One turn moves every row onto another: examples first, then more rows asked
doz: [ -7  14  -6   1  -9   8   5   1 -10   7 -12   8  10 -17]
tus: [  0   6  12 -12  -2   4   5  -3  -2  13 -17  18  -3   3]
posi: [-10 -17   5   1   0  18  -3  -7   5   9 -14   9 -11 -15]
meku: [ -5   6  -2  -2 -18   9  -1  -8 -14  -7  -4   2   3 -13]
kudo: [-25   3  -7   6  -4 -10  -2   0 -19   6 -12  17  -8  -2]
zipog: [ -9 -14 -10   0 -12   7   5  -4  -8   5 -15 -11  -1  -2]
nomi: [-13   0   0  -8  -9   8 -11 -17 -20   9  -9   6 -11  -6]
foli: [ -9   8  -3  -8 -11  -2 -13  -9 -18  14 -11   5 -10  -3]
vap: [-22  -6  -8  -4  -1  11  -1  -2  -9   6 -12  13  15  -5]
zop: [-25  -3   4   0 -11  -1   8   3 -12   1 -12  20   8 -11]
Dasa: [ -1   7  12  -7  -3  -2   0  -4 -12   7 -28  14 -12   0]
dek: [ -3 -18   5  -9  12  -8  10   1  -5  13  -6  13 -10 -16]
Rata: [  4 -19  -4   2  -6  15  -2  -4 -15   0 -14  11   9  -8]
nires: [ -8  13  -7 -12 -10  12  -7   7  -5   4 -15   3 -16  -3]
Solef: [ -1 -12   3  -2   3  10   3   9  -4  11 -27  22 -16  -7]
Lonap: [ 18 -11  -4   1   2  -3  -5  -2 -10   2 -11   6 -16 -11]
rig: [ -9 -14 -16   8   5   0   5  13 -13   7 -18   7   3  -1]
Buna: [ -3  -4   3 -10 -17   6 -12  -8 -21   2  -8  20  -8  -6]
pamu: [-11   2  -6  -7   6   3   5  -7  -6   8  -4  27 -21 -21]
Nef: [-27  -6  -6  -1   0  12   9  -1 -11   8  -5  15   7  -9]
surog: [ -2   4  11 -13  -4   4   9  -2 -20  14 -15  14 -14  -4]
Sube: [-11  -1   0   0 -10   2 -12  -2 -11  -5 -15  22 -26 -13]
rorom: [ -7 -13 -12   0   5   3  19  10   2   2  -8   6  -9 -20]
lop: [-19 -12 -11 -10  16   0  -1   3   5   0 -10   9  -8  -2]
nesa: [-14   0 -19   7 -11 -10  -5  -5 -10  -8 -11  11  -3   0]
lukeb: [  0 -20   3 -13  -7 -12   3   3   1  -4 -17  14 -16  -1]
difug: [ -7 -13 -12   3  -3  -4  -1  -5   7  -8  -2   5   6 -17]
ladi: [ -3 -24   5 -11   2  -7   3  -7  -4   0  -4  11 -19  -5]
vos: [ -4 -10  -3  10   8 -10  15   8   0   0 -14   6   0 -15]
Bifa: [  5  -2  -2  -5  -2  -5   3   2  -3   1 -10   5 -32 -11]
mifek: [-10   4 -22  -8  -7  -7  13  -3 -19   4  -6   6 -10  -8]
pir: [  5 -18 -10   2  -2  12  -5   9  -5  -4 -22  11 -15 -12]
mife: [ -9 -16  -8  -1   8   6  15   9   6  -8 -11  12  -7 -14]
robi: [ -5  15  -6   6  -1   5  -3  -1  -6   3 -13  19  10  -3]
Ruzo: [ 11   4  -2 -15   0   3   9  -2 -22   4 -14   9 -10 -17]
les: [  1  14  -7  -9  -4   1   5   1   4   4 -12  20   9  -9]
tufi: [ -3  13 -12   0  -6   1  -2   1 -10  -1 -22  24 -15 -16]
Rafes: [ -6 -14   8   1 -11   9   6   0  -3  -8  -8  25 -10 -21]
dad: [ -3  -3  -8 -16   9   7   5   9  -5   1 -13   7 -23   2]
Dinas: [ -3 -12 -15   0  -5  -4   0   6   7  -8  -4  18   6  -4]
kerap: [-13 -25  -5   5  -3  -2   1   3  -4   3 -15   9  -5   9]
pesu: [  6  -7  -7  -7  -4  -2   0  -5  -7   3 -12  -2 -27 -17]
Mupu: [  0  -5 -11 -10  -7 -11   3  -5  10 -10  -8   9   4  -4]
Kevad: [ -9   1   4   4  -6 -19   9  -2 -11   5  -8  16 -17 -18]
Kosa: [  1  -4  -7   4  -1 -13   2  -5 -23  13 -13   3   3  -6]
Zavi: [-25   4 -10  -5  -4   4 -13   1   5   3 -12   5   0  -7]
befi: [-19 -15   6   3  -6  -2   1  -5   2   1   3   7   4 -13]
segu: [  0 -12   9 -13  -4  -8   3  -8   4  -1 -12   8  -9   8]

segu goes to tus
nesa goes to kerap
Where do these go?
Dinas goes to lukeb
surog goes to doz
dad goes to nires
zop goes to vos
befi goes to dek
Kevad goes to Kosa
Sube goes to kudo
pesu goes to nomi
mife goes to Bifa
pamu goes to mifek

One turn moves every row onto another: examples first, then more rows asked
Pegi: [ -6  13  -5  -2 -17   6  16  -3 -23 -11   1   3  -5  12  12  -3]
vek: [ 3  9  0 -2 -9 12  6  8 -6 -6 10 -6 -2 15 -5 22]
mok: [  1  -4  -4 -14 -20  10   0  -2 -25  -2  -8  -4   4   1 -15   0]
Mufov: [  8  11 -17  13 -22  19  11   9 -13   4  -4  -9  -8   1  -9   8]
vasem: [ -4   7  -1  -1  -3   2   4   5  -3  -8   2  15   3   5 -10  20]
fasam: [ -1   2 -15  12 -15  22   5   7  -4 -12  -4  -6  -2  19 -14 -20]
Kog: [ -1  -1 -19   6 -17  21  15  -9 -18  -9  -2  -6   4  28 -13 -11]
bulid: [ -1  29  -7  -1  -9   6   9 -11  -4  -3  -2  11   0  10 -19  13]
Fesaz: [  9   1 -17  10 -14  18  13  -1  -5  13   0   0 -15  18 -11   8]
vit: [-16  -1 -11  -2 -10   8   1  -1  -3 -25   5   2  -1   3  -7  12]
Rubu: [ -9  -7  -7 -11  -5  13  16  -6  -3 -25   8   3   3  12  -8   0]
vav: [  1   1  -6   5 -19   5   5   6 -26  -8  -8   3   9  -3  -5 -11]
mup: [ 17  14  -7   8  -6   9  17  -4 -12  12  -3  -6   0   8 -14  -1]
Duses: [ -4  -4 -14  -1 -13  18  16  -3   0 -24   6  -2   3   3   2  -3]
sunol: [ -5   4  -6   6  -4  12  13 -12 -18   1  12  12   6  14 -12 -21]
seso: [  6  10  -5   3 -10  21  -9  -9 -27   7   9   1  -6  11 -13   5]
gor: [-11  17  -2   6 -22  21   8   0  -8  -5  18 -10  -3  15  -3  -9]
Sini: [ -9  13  -7   3  -9  14  -7 -20 -20   1   7  13  -8   2 -12  -5]
fimel: [ -9   4  -4 -13  -9   8   5   9 -31   5  -1  -4   2  14  -7   4]
mupor: [ 10 -13 -15   6  -9  15   7   0 -16   0   1  13   8   7 -16   8]
Lasa: [  5  19   1   3  -6  16  -8  -3 -22   4   8   6 -10  -2 -11   2]
ton: [-14  -9 -15   7 -10   4  15  -2  -6  -6   5  17   7   7 -13   9]
zibor: [-17  15 -16  -3   6   9   8   2  -8 -12  -1   1   9   8 -22  -6]
kifa: [  8  19 -12   7 -11  23   3   2  -6  -3  -2  -3 -21  12  -2   2]
bafa: [  3   5  -8  -2  -4  21   8 -11 -13  -2   5   8   9   3 -10 -24]
Bag: [ 12   2 -17   4   2  10  14 -15 -19  -9  -5  -7  -3  16  -7  -1]
fumem: [-17  18   0  10 -24  12  -5  -3 -13   1  11   6   0   9 -17  -5]
marap: [-13  25 -14  19 -16   5   5   6  -8 -10   0   5   2   8 -17   4]
ziz: [  6 -10 -19  -2  -3  18   5  -6  -6 -11  -7  -8  -7  16 -18  -9]
zamav: [ -4   7   2  -2 -20  14   5  15  -3  -6   8   3   1   6 -15  18]
dutet: [  4   8   1  -5 -26   4  16  -7 -13  -9  -5   5   7   3   1  -8]
bokiz: [  0  11 -12  -6 -10  26  16  13  -7 -12  -4  -7  10  23 -13  -6]
zosa: [-17  13   0  -6  -5  10   1 -11  -8  -3  10   6   5   7 -15 -17]
zaso: [-16   7 -23   1 -13  10  14 -13  -8   3   0   7   6  13 -29   2]
nire: [-10   4  -4 -12 -26   9  17  -5 -21   2   3  -2  -3  19  -1   8]
lusod: [-20  11  -5   1 -21  25  -1   3 -17 -13  14  -4  -6  12 -11 -11]
Fasod: [  3  19 -13  -9 -15  32   4   4 -11 -10  -6 -12  -9   6  -9   0]
fam: [  8   1 -13   1   6  14  10  -1 -11  11  -1  -3  -6  20 -16  -9]
Pafe: [-13  15 -15   0 -18  12   1 -11  -2 -21  -4  -5   0   1 -24   0]
takod: [ 10  13  -4   1 -14  21   9  10   7 -12  -6  -3  -5  16 -10  -4]
lomol: [-12  17 -24   7   1   9   5 -12 -19  -5  -1  10  -8  10 -13  10]
zozi: [  6  -9 -12   9 -11   7  10 -10 -15  -3   3  14  -3   1 -12  13]

takod goes to kifa
Pafe goes to marap
Where do these go?
zozi goes to sunol
mok goes to vav
Mufov goes to mup
vit goes to fumem
bafa goes to Duses

One turn moves every row onto another: examples first, then more rows asked
fupap: [  0 -27  16   0   8  -2  -4 -13  -4  -2 -13  -4  -6  -2 -11  -7 -28  -2
  22   3 -18 -21  -9  35   5  10  -4]
tino: [  6 -17   7  -7  12   3  12  -8 -10  -1  -6  -6 -12 -18 -16  -7  13  -4
  10  10 -19   1 -16  24 -13  17  21]
Lat: [-10 -28   9   2  14 -11  -5 -11   2   0  -7  -1  -8  -8  -7  -6 -18  -2
  22   1 -21 -15 -10  30  -4   3  -3]
dulub: [ -2 -24   9   8   9  -9   2 -15 -12 -16  -2   1  14  -4 -13  11 -14   4
  13   8 -15 -10  -9  15   1  16   0]
nos: [ -9 -21  26  -2  -2  14   7   2 -21  -3  -1  13  -3  -1 -17  -6 -15   4
  14  10 -29 -22  -6   8   2  25  18]
Puza: [  0 -18   8  -5  14   6  -3   2  -3  -7   1 -15 -18  -2 -13  -5   8   4
   4   0 -24 -25  -7  15   1  17  -9]
Nug: [ -2   0  10  -8  13   2   0  -6  -5 -15  -8  13  -8   1   2   8 -24   5
  -3   4 -22 -28  -7  22  -2  16  13]
Bog: [ 13  -9  15  -7  11  18  12  -3 -12  -3 -12  -6   3 -15 -23   0  -6 -11
   8  -4 -14 -16 -33  26  -2  15  14]
zelip: [  9  -9  10  -7  -2   9   3   4   0   9  -8  11  -4 -17 -21   0 -18 -13
  17  16 -17 -24 -11   6   2   6  25]
Borab: [ -3 -20  11  10  10   5  10 -21  -7  -6  -7  -4  -7   8 -15  -4  -3  -1
  -3  -5 -24 -12 -24  32   9   0  23]
Sege: [-17  -8  10 -23   0   0  -4  -4 -11  -6  -4   0  -5 -21 -18  -6 -13 -10
   2  -2 -24 -21  -4  18  12  12  27]
melo: [  1 -32   4  -4  17  15   6  -8   1  -4 -13  -5 -17 -30  -8  -5   7   6
  12   3 -30 -15 -16   7   0  20  13]
zuv: [ -8 -24  14   2   5  13   1  -6  -8  -4 -12   9  -4   4  -8  -8 -30  -3
  -4  -5 -15 -30  -9   5   7   2  26]
rir: [ -4 -13  11 -19 -11   0  -7 -11   0   6 -16   5   3  -9 -13   6  -7  -4
   9  17 -27  -9 -20  10  12  11  21]
nukan: [-10  -7   5  -6  11   2   8 -13  -6   2 -10  -4  -7 -16 -16  -1 -18  -4
  -2  15 -19 -40   1  11   0  14  31]
Noka: [  5 -30   9   0  22  -3  -1 -10 -10   9  -8  -2 -16  -1 -18   3  -2   6
  -5   4 -24 -24 -23  35   8  11  25]
vuli: [ -1 -35  22  10  19   6  10   1  -4  -7   7  -2 -20 -13 -21  -1  -5   6
   3  -2 -17 -28  -8  10  -9  10  21]
Bibut: [-18 -18   8  -1   7  13  -8   0 -22   3   6   8  -1  -6  -7   1  -8   4
  23   4 -29 -16 -24   3   0  14  16]
fut: [ 11 -19  11  -4  12  -1   9  -4  -1   3  -9  -3  -5 -32 -11   0   0  -5
  -3 -16 -14 -19 -23  12  10  11  22]
nerup: [-10  -1   1   2   3   5   4 -23   1   6 -12  -8   1 -10  -6   9 -14   0
   8  22 -18 -25 -19   5   5   6  27]
gofod: [ -3  -1   3  -7  11   0  -6 -14  -4 -11  -7  11 -10   2  10  10 -14   8
   4  13 -20 -14 -11  18  -3  14  14]
Dudu: [ 21 -23   8  -3  -1   7  10 -19  -5   1 -14  -2  -5 -16  -6  -8   5  -7
   0  -3 -12  -5 -11  12  10  10  24]
Mem: [-12 -29  12   3   8  -4  -6  -7  -5   4  -2  -4 -17  -8   3   5 -17  17
   6  13 -15 -12 -15   3  10  10  27]
Kamo: [ -6  -2   7  -2  -1   8   3  -2  -3   0   8  -6 -12 -25 -12  -2 -13  -9
  22  13 -13 -11  -9   9  11   7  29]
vofe: [  7 -16  10  -2   5  14   0  -3   0  -7  -7 -11  -8   8 -14  -4   4  -1
   6   1 -23 -23 -15  11   3  12 -13]
pogu: [ 10 -30  12  11   7  25  -2 -16  -8  -4  -1  -9  -7   4 -10   3  -6   2
  16   5 -10 -17 -27   6   2   1  16]
Dese: [  8 -25  11  -1   7  31  13 -12  -3 -13 -20  -4  -4 -19 -12 -10  -6  -3
   9  -7 -25 -22 -19  10   8  16   9]
Zosuv: [  0 -28   2   0  18  -8  -6  -9 -18 -13  -1   4  11  -7 -16   7 -16  -1
   9   3 -14 -21  -1  18  -4  18   3]

tino goes to rir
Kamo goes to Dudu
Where do these go?
Mem goes to pogu
gofod goes to vofe
Borab goes to nos
dulub goes to fupap
melo goes to nerup

One turn moves every row onto another: examples first, then more rows asked
Lil: [  8   0 -12   6  -1 -12   6  10  -4  -7  11   3   8  -7 -16   4]
meto: [ -3  13  -5   5  17   2   2 -16  -2 -16  -2  -8  -6  -1   2  -4]
vug: [  9   7 -13   2  -1 -18   1   5   5 -13   6  -6  -1   7  -4 -13]
Vog: [-13   0  -7   9  11  14 -12   9   2   0  13   3  -5  -9 -10  -7]
Ganev: [  1  -3  -6   8  -2   6   9   4   6  12 -11  11   5   6   8   4]
botaf: [  3   4 -14   9   0 -10   3  10  -1  -3   8   6  11 -11 -16  11]
Novim: [ -7   3   8 -11  -8  -5 -20   6   1  -9  -4  -8  -4   0  -3   1]
tama: [ -5 -10 -10   8  15   7 -16   5  -9   3  12   0  -7 -10 -10  -5]
Nirag: [-13  19 -11   3  12  -1   9   2   3  -6 -16  -2   1  -9   0  -2]
Zot: [-5 -6 -4  5 -5  4  5 -2  5 13  0  9  6  9  8 11]
sak: [ -1  14  -8   1 -10  -8   3  20 -16  -9   6  -4  -2   0  -1   3]
popo: [  2  -5  -1 -18   2   0   2  -7 -12 -10   3 -12  -5   5   8   8]
Zupaf: [  4   1   3  11   5   8  -6  11   9  -4  -5  13 -10   1  17  -2]
zub: [  4  13  -4   2   9 -13  -4   1  -1 -18  -7   4   0   1  -3 -17]
famop: [ -1 -12  -5 -18   0   0   1  -8  -1 -10   1 -12   0   1   8  10]
pomib: [-12  17  -5  10  -6   2   0   4   7   0 -16  -2   0  -1   9   3]
der: [ -7  -8  -4  10   8   7 -18   6  -4   0  15  -3  -2 -13 -15   0]
Buri: [  5   0 -14   7  -4 -10   4  13   4  -2   8   1   1  -8 -18  10]
Selo: [  5  -9  -1 -17  -3  -2   2  -5  -6  -5  -2 -13  -5   8   9   2]
vumi: [  0   1   5   8   4   6 -11  22  -6   1  -3  10  -5  -7   6 -12]
paro: [ -2  -9   1 -20   6  -5  -4   1  -4  -4   0 -10  -7   6  15   7]
guguk: [  9   1 -15  11   0 -11   6   4   1  -3   7   7   9  -4 -14   7]
dafa: [  2   7  -1   2  20  12   0 -17  -2 -14  -1  -3  -5   3  -3  -4]
Gurir: [ -9   6  -5 -11  -2  -2  -6  16 -16 -13   9   2  -8   4   0  11]
kunur: [ -7   8  -6   8  21  12   1 -14  -4 -10   0  -7  -6  -3   2  -6]
Poz: [  1  -2  -4   4   0  -4   7   2   9  10 -12  11   2  13   4   9]
rudal: [-11  -2  -5  14  13   8 -18   8  -7  -5  15   1  -4 -11  -6   0]
Tira: [  1  -4  -2   0  -6   1   6   1   7  15 -10  10   9   6   3   6]
kazub: [ -1   8  -1   8  18   8   0 -12  -5 -17   1 -10 -12   2   7  -7]
duda: [  9   1 -12  13   4 -10  11   6  -4   1  12   2   2 -10 -10  10]
pafa: [ -7   0  11  -3  -1   2 -15  11   5  10   0  -8  -3  -1 -11  -3]
tol: [-10  -5   1   9  12  10 -20   6  -1   0  11   4  -5 -12  -7  -5]
ginog: [ -1  -8   0 -17  -4  -1  -5   0 -10  -4   1 -14  -6   6   9  11]
Ruzug: [  2 -11  -3   1  -2   5   2   0   5  12  -8  10   5   6  11   8]
Sur: [ -1  14  -1   0  21   7   4  -8  -3 -16   7  -7  -6  -1   2  -5]

tol goes to Lil
famop goes to dafa
Where do these go?
kunur goes to der
Sur goes to Vog
zub goes to vumi
Selo goes to kazub
Gurir goes to Nirag

